In the data rows, 128 means zero.
Here are some points, one per row:
[ 66 148 195  74 154 109 138 140 103 139 142 118 100 124 161 147 138 148  84 147  79 138 128 143 121 165 118 164 150 174 123 197 159  93  96 145  83 148  80 108  74 166 152 119 146  92 153]
[153 145 132 125 155 178  97 138 143 180  79 102  98  99 105 144  97  93 117  57 137 107 108 123 159 172 154 111 195 141 121 117 182 105 164 174 130 133 102 143  92  96  85 144  87 105 177]
[103  80  93 129 129 152  29 184 115  94 114 136 141 139 161 146 139  96 104  97 125  63  95  91  89  97 140 160 160 101 148 136 173 146 169 118 114 121  78  98 105 146 131 135 119 194 123]
[123 126 117 195 115 180 103 102  49 137 109 141 145 141  73  77 134 121  72 125  99 121 132 117 150 179 147  83 110 136 174 163 122  31 110  59 112 115 125 159 131 161 148 119 127  90 108]
[167 153  92 107 110  98 132 131 152 120 146  74 176 107 128 167 131 117 188 119 114 143  95 147 119 132 133 130  77 100 103 172 159 123 125  67 136 167  80 208 184 112 170 135 150 129  91]
[163  94 169  82 117 138 104  71 126 155 130 181 110 115 127 128 104 176 131 113 154 122 160  70 155 137 130  65 121  95 119 139 146 138 116  94 117 157 141 114 132 112 167 115 108 181 117]
[159 117  82  57 105 142 155 126  57 123 116 157  99 141 144 170  98 123 162 138  77 126  92  78  64 124 168 111 116 179 139 127 137 131 157 152 159  89  96 160 138 119 125 135 175  75  88]
[163 150 118 114 112 106 156 132 144 124 129 154  91 120 179 140 110  61  90  66 147 101 167 105 135 160 106 137  94 139  65 100 206 116 121 160  84 143 132 141  99 137 115  82 181 131 148]
[132 120 125 145 154 123 132 199  76 194 142 126 189 104 122 154  63 157 102  92 125 121 164 137 186  95 122 135 102 169 140 129  82 136 156 162 130 101 182 123 175 182 199 137 176 144 161]
[184 124 134 141 141  81 115 163 109 158 125 117 149 109 113 152 149 136 157 108 108 128 112 128 143  70 105 180 141 122 126 141 126  82  73 117 128  56 158 149  75 146 146  86 153 214 144]
[145 104 202 139  86 129 125 115  59 148 109 170 183  96 169  84 161 112 133 125 136 141  97 153 103  98 116 153 165 119 139 104 112 122 164 134 126 152  99 109 129 143 154 145 168 129 145]
[149  58  83 112 179  94 160 128 167 132 144 122 173 130 126  89 179 171 155 120 115 160 190 135 185 105 153 143 148 133 146 139 220 110 125 118 156 139  99  80 113 187  76 115 112 117 106]
[102  62 126 139 175 171 124 145 141 200 130 136 173 148 138 149 175 120 158 192 102 156 131 108 113 108 130  96  96 110 116  87 152  90 123 144 133 138 163 111 103  64 133 101 112 116 128]
[110 172 121 138 159 151  43  97 104 112 172 101 116  83 140 181  92 155 139 114 164 191 152 119 127 168 147 148 119 138 114 133  95  97 125  84 169 135  97  61 176 175  90  80 129 124 109]
[ 59 120  79 109 141 103 126 171 167 180  83 177 100 108 124  76  97  63 120 127 133 172 131 120 110 127 109 181 122  96 172 175 150 173 108  83 116 137  94 103 195 141 133  99 117 105 174]
[152 178 143 130  73 203 141 184 141 149 186 167  90 166 120 124 126 149  84 108 158 168  94 107 173  51 142 125 108 117 105 158 104 167 125  96 135 153 153 135  91 103 115 148  99 115 125]
[117 143 152 169 125 162 188 160  85 109  90 104 140  81 118 165  93 110 136 159 133 139 159 149  83 146 158 146 159 105  52 114 137 136 103 149 164 194 141 118 150 107 165 123  92 157  92]
[134 130  86 116 168 120 147 147 124 120 145 114 123 118 140  97 102 145 119  96  97 177 152 177 115 121  85  64 170  70 149  98 114 159 122 148 130 128 121 118 106  73  65  93 175 101  93]
[198 116  98  96  67 123 153 126  97 180 111  94 110 108 123  73 150 140  98 145 116 168  89 176 101 168  78 172 134 161 112  95 114 140 169  90 136 142 140 118 131 116 104 117  65 147 116]
[142 143 173 132  96 118 149 181 123  71 154 101  78  56  93 178 176  88 151 180 107 148 199 104 107 144 156 127 162  81 183 124 120  84 191 133  92  95 130 130 106 143 142 139  95 143 168]
[100 141 144 148 170 156 112 105  67 109 133 130 107 163 145 132 151 182 177 166 101 135 142 132 142 114  69 122 153  65 148 128 160 167 191 172  42 134 129 169 171 129 121  97 146 134 139]
[119 147 155 134 151 164  97 150 158 101  94 124 124  78 123  96 202  97 169  78  91 121 152  69 140 177  28 106 131 170 109  90 106 159 104  80 172 136 150 132 132 158 148 170 134  55  83]
[115  88 156 113 160 149 108 141 145 162 120 173 136 144 114 122 114 149 135 193 187 190 119 111 113 108  98  92 119 168  66 132 166 115 164 109 150 119 116 182 124 120 113 125 137 165 140]
[ 95 130 126 170 109  82 115 150  88  56 156  98 136 110 111  82 192 147 113  72 158 171  47  74 165 167 106 102 101 156  91 144 142 177 126 190 149 116 142 127 148  93 136 102 123 109 172]
[ 88 102  98 155 114 144 193 109 163 103 132 111 111 189 182 190 141 147  82 127 142 132 117  85 120 143  92 167 187 163 172  84 132 133 106  58 145 125 163 145 174 104 193 150 126 105 128]
[128 168 113 118 118 133 120 114 149  89 135 169 199 134 139  92 117  55 158 171 127 138  93 137 171 140 156 103 214 195 134 136 118 139  88 162 154 150 124 150  96 156 127 129 142 203 108]
[141 145 124 134 174 126 121 152 133 141 136 134 110 196 107 143 134  87  92 105 108 133 160 139 167 156 108 142 132  96 129 147 147 188 184 126 158 106 127 129 119 183 111 186 126 111  65]
[128 147 107 145 140 135 100  99 192 132 178 157 180 111 151 126 114 117 121 153 124 154 120 175 119 153 157 126 165 135 154 105 135 114 130 144 117  71 145 150 140  94 184  45 140 103 138]
[132 152 108 150  99  90 118  97 156 135 127 114 118  96 157 156  84 137 138 171 125 127  75 124  99 100  97 122  97 115 168 151 143 100 173 149 160 235 220 109 101 175 108 164 141 114 140]
[ 94 165  84  98 133 160 121 124  95 102 129 112 134  85 178  81 156 161 116 140 137 106 179 150 136  38 182 143 116 141  78 124 123 144 115 104 137 128 166 166  87 116 122 138 116  86 161]
[ 97 125 145 102  84  95 150 157 106  99 159 104 110 153  88 105  68  74 135 155 137 112 126 113 174 110 124 138 139 128 108 102 172  86 124 103  84 125 162 129 145  99 103 103 127 119  79]
[ 97 119  99 113 143 100  81 134 155 101 169 200 129 161  94 141 158 108 112 133 121 141 200 126  82 116 118 124  66 182 124 105 102  89 177 158 154 170 114 110 144  59 157 158 110 150 140]
[119 136 129 106 117 126 107 136 120  51  62 176 167 149  67 189  99 149 121 130  92 165  99 197 122 119 102 113  78  90 114  77 143 154  91 128 128 120 121 111  86 152 158  78  84  98 146]
[180 166 141 158 212 149 161 101 149 117 159 118  99 105 162  79  76 106 146 120  74 131  68  97 146 102 170 163  81 118 142  87 143 113 128 148 118 101 101  70 122 117 191 195 104 131 131]
[164 105 110 157 168 110 144  93 125 103  85 133 180  87  98 184 113 124  36 182 107 131 131 111 184 165 169 160 111 131 109 117 102 170 126 125  86 120 107 174 163  96  67 148 126 142 155]
[177  57 172 105 128 177  97 147 157  76 127 138  56 123 108  91 119 148  91 129  60  98 101 147 166 133 155 148 149 121 114 141  90 111  95 133 154 208 125 133 208 117 153  90 186 131 142]
[117 164 118 161  83 123  99  92 131 165 106 173 111  72 189 129 162 163 122 136 124  83 174 204 178 108 143  85  99 109 122 161 149 142 125 145 112 119 148 132 116 102 175 151  70 124 103]
[112 129 102 125 131  74  92 113 118 207 155  94 122 165 109 144 121 107 164  85  67  90 107  82 142 117 109 145 152 106 109 146  64  98 106 155 127 164 148 142  98 107 124 141  92 114 164]
[113  98 167 115  79 106 118 161 110  94 149  91 153 129 173 133  74 126 148 161 152  79 157 157 185 142 105 151 121 145 204 109 116 114 144 110 125 115  93 113 111  72 111  99  98 127  81]
[100 218 125  69 148 149 122  94 128 141  68  64 140 158 111 126 173 155  88 123 108 142 100 155 128 167 182 137 126 113 139 138 142 109 191 111 142 110 201  87 137 124 146  75 151 216  83]
[105  95 121 158  90 129 104 112 183 156 175 188 123 120 114 163 137 189  94 160 138  99  98 112  98 152  91 159 136 107  72 114 126 113 141 144 155 111 109 116 101 118 119 124 139 129  79]
[143 181 153  90 100 157 122 134 139 121 126 146 157 130  67 110  82 183 144 122 115 104 161 109  73 134 116 162 152 134 183 151 188 114  76 181 182  89 135 156 186 102 102 159 108 106 123]
[160 139 136  77 156 120 140 142 100 137 152 154 149 158 148 105 128 166 133 140 204  57 143  75 140 138 147 121 130 101 116  93  99 162 132 132 134 172 141 120 121 152 142 112  71  93 135]
[112 191 134 130 124  86 115 119 150 168 144 144 105 156 119  95 154 130 145 148 113 109 139 128 137 114 139 149 147  86  83  79  41 109 117 120 103 121 103 173 142 163 116 135 138 154 121]
[153 127 138 207 150 143  99 160 132 107 110 125 116 170 157  87 131 128 147 152 118  97 129 153  66 179 139 124  74 130 151 132 153 143  64 126 157 121 173 192 137 147  78  93 107 136 157]
[131 119 120  55 166  98 118 181 140 142 136 113 145 108 140 155 150 136 100 120 194 137  77 163  94 147 134  70 133 131 137 121 105  84  47 127  44 112 158 111 170 128 126 232 138 131 105]
[172 145 116 142 101  82  91 136 176 118   1  62 106 185 126 101 111 176 114 164 160 159 147  78 124  98 131  95 159 168 129 132  97 115 139 164  98 126  89 121 103 129 172 128 149 109 110]
[131  88 118 141 114 109 127 149 146 127 148 145  97 137  70 124 152 108 142 150 175 111 114 147 114 174 192 135 140  80 101 147 135 149 157 134 159 121 148 112 111 127 153 139 182  63 132]
[146 119  93  95 154 131 153  98 103 106  97 191  75  91 145 148 143 103 155 153 170 107 101 122 162  99 119 116 127 134 119 193  70 147  90 133 153  96 180 121 102 133 125  88  78 138 123]
[134 121 128 133 131 164 132  39 140 124  97  83 168 152 116  84 147  69 166 153 175 113 149 143 132  85  79 173 108 107 106 141 108 110 112 120 124  77 123  50 152  93  86 161 177 107 159]
[114 112 126 186 167  98 118  82 106  90 176 127 105 107  39 127 101 138 111  97 133 132  99 143  80  73 136  92 180 157 129  95 159 174 123  96  99 154 135 135 114 156 131 124 125 142 100]
[161 162 101 144 166 167 190 123 142 105 124 148 154 110  94 133 154 143 134  97 161 125 134 118 106 156 115 154 111 105 209 143 114 122 126 102  97 182  74 148  62  99 113 114 170 154 157]
[132 128 112  89  79 181 123  67 150 138 147 118 119 178 110 174 150 105 176 115 160 133 107 198 151 134 139 138 127 157 136  70 113 142 123 139  89 142 112 145 134 189 124 145  95 121 196]
[171 151 181 174 174  83 191 135 138  91 127 109 126 157 146 141 116 141 138 123 130  77 104 194  92  89  97 106 152 181 102 192 125 103 171  85 151 105 128 105 168  95 110 109 109 108 161]
[ 97 115  65 175 107 146 158 170 125 106 108 167  94 128 135 107  71 201 224  93 129 138 107 161 154 190 147 141 130 164  88 120 111 101 117 123  93 101 140  96 112 126 112 195 161 190 153]
[101 132 103 113 128 119 152  76  85 146 156  93 103 159 160 135 110 103 106 138 137 140 146 161 138 138 100  77 138  63 116 100 141 107  80 146 229 105  56 152 106 148 171 171 116 181 199]
[120  93 130 178 115 130 162 109 114 103  82 133 138 157 151 134 147 104 122  36 169 207 144 138 110 103 169 169 135 112 148 149  89  86 102 209 117 123 126 166 163 142 120 111  92 118  41]
[100 146  90 142  90 195 178 141 149 177 124  79 124 109  77 126 157 117 122 145 136  55 124 110 107  86 106  55  90 155 138 130 101 168 126 173 118 141  72  91 168 174 115  90 131 171  98]
[ 63  63 205  84 141 118 152 116 155 146 144  71  86  89 115 108  91 119 127 129 147 115 144 154 126 126 148 173  53 149 178 127 101 166 144 139 140  95 134 187  84 124 120 126 133 137  90]
[152 164 161 166  91  94  90 121  83 177 118 124 100 159 147 174 152 122 147 139  92 146 164 119 135 128 176 113 127 155 165 125 148 229  61 117 130 147 108  71 136  92  89 124 175 145 114]
[ 73 134 190 123  89  72 174 135 173 147 103 165 167 106 161 137 133 143 130  78  85 113 106 100 116 105 186  64 101 100 143  95  99 105 156 100 131  89 128 118 152 167  65 145 150 133 162]
[141  90 128 117  91 163 106 102 149  99 177  85 187 158 152 101  93 118 109 113  69 136 172 103  56 172 129 107 139 104  72 226 100 184 140 122  65 105 164  86 119 147 140 144 110 156 147]
There is one direction along which these points spread out most. Take the direction at right angles to it along which they spread out most. Go by this last direction. How many in every 100 of the points above lie lower along it than each point below? Answers are rounded to whole numbers. More than half of the points above lie lower than the first one.
[ 73 134 190 123  89  72 174 135 173 147 103 165 167 106 161 137 133 143 130  78  85 113 106 100 116 105 186  64 101 100 143  95  99 105 156 100 131  89 128 118 152 167  65 145 150 133 162] 92
[128 168 113 118 118 133 120 114 149  89 135 169 199 134 139  92 117  55 158 171 127 138  93 137 171 140 156 103 214 195 134 136 118 139  88 162 154 150 124 150  96 156 127 129 142 203 108] 71
[134 121 128 133 131 164 132  39 140 124  97  83 168 152 116  84 147  69 166 153 175 113 149 143 132  85  79 173 108 107 106 141 108 110 112 120 124  77 123  50 152  93  86 161 177 107 159] 79
[119 147 155 134 151 164  97 150 158 101  94 124 124  78 123  96 202  97 169  78  91 121 152  69 140 177  28 106 131 170 109  90 106 159 104  80 172 136 150 132 132 158 148 170 134  55  83] 0
[146 119  93  95 154 131 153  98 103 106  97 191  75  91 145 148 143 103 155 153 170 107 101 122 162  99 119 116 127 134 119 193  70 147  90 133 153  96 180 121 102 133 125  88  78 138 123] 27
[152 178 143 130  73 203 141 184 141 149 186 167  90 166 120 124 126 149  84 108 158 168  94 107 173  51 142 125 108 117 105 158 104 167 125  96 135 153 153 135  91 103 115 148  99 115 125] 2
[163  94 169  82 117 138 104  71 126 155 130 181 110 115 127 128 104 176 131 113 154 122 160  70 155 137 130  65 121  95 119 139 146 138 116  94 117 157 141 114 132 112 167 115 108 181 117] 15
[153 145 132 125 155 178  97 138 143 180  79 102  98  99 105 144  97  93 117  57 137 107 108 123 159 172 154 111 195 141 121 117 182 105 164 174 130 133 102 143  92  96  85 144  87 105 177] 50
[120  93 130 178 115 130 162 109 114 103  82 133 138 157 151 134 147 104 122  36 169 207 144 138 110 103 169 169 135 112 148 149  89  86 102 209 117 123 126 166 163 142 120 111  92 118  41] 76
[103  80  93 129 129 152  29 184 115  94 114 136 141 139 161 146 139  96 104  97 125  63  95  91  89  97 140 160 160 101 148 136 173 146 169 118 114 121  78  98 105 146 131 135 119 194 123] 39
[132 120 125 145 154 123 132 199  76 194 142 126 189 104 122 154  63 157 102  92 125 121 164 137 186  95 122 135 102 169 140 129  82 136 156 162 130 101 182 123 175 182 199 137 176 144 161] 94
[ 66 148 195  74 154 109 138 140 103 139 142 118 100 124 161 147 138 148  84 147  79 138 128 143 121 165 118 164 150 174 123 197 159  93  96 145  83 148  80 108  74 166 152 119 146  92 153] 85
[141  90 128 117  91 163 106 102 149  99 177  85 187 158 152 101  93 118 109 113  69 136 172 103  56 172 129 107 139 104  72 226 100 184 140 122  65 105 164  86 119 147 140 144 110 156 147] 35
[161 162 101 144 166 167 190 123 142 105 124 148 154 110  94 133 154 143 134  97 161 125 134 118 106 156 115 154 111 105 209 143 114 122 126 102  97 182  74 148  62  99 113 114 170 154 157] 66
[110 172 121 138 159 151  43  97 104 112 172 101 116  83 140 181  92 155 139 114 164 191 152 119 127 168 147 148 119 138 114 133  95  97 125  84 169 135  97  61 176 175  90  80 129 124 109] 47
[149  58  83 112 179  94 160 128 167 132 144 122 173 130 126  89 179 171 155 120 115 160 190 135 185 105 153 143 148 133 146 139 220 110 125 118 156 139  99  80 113 187  76 115 112 117 106] 63
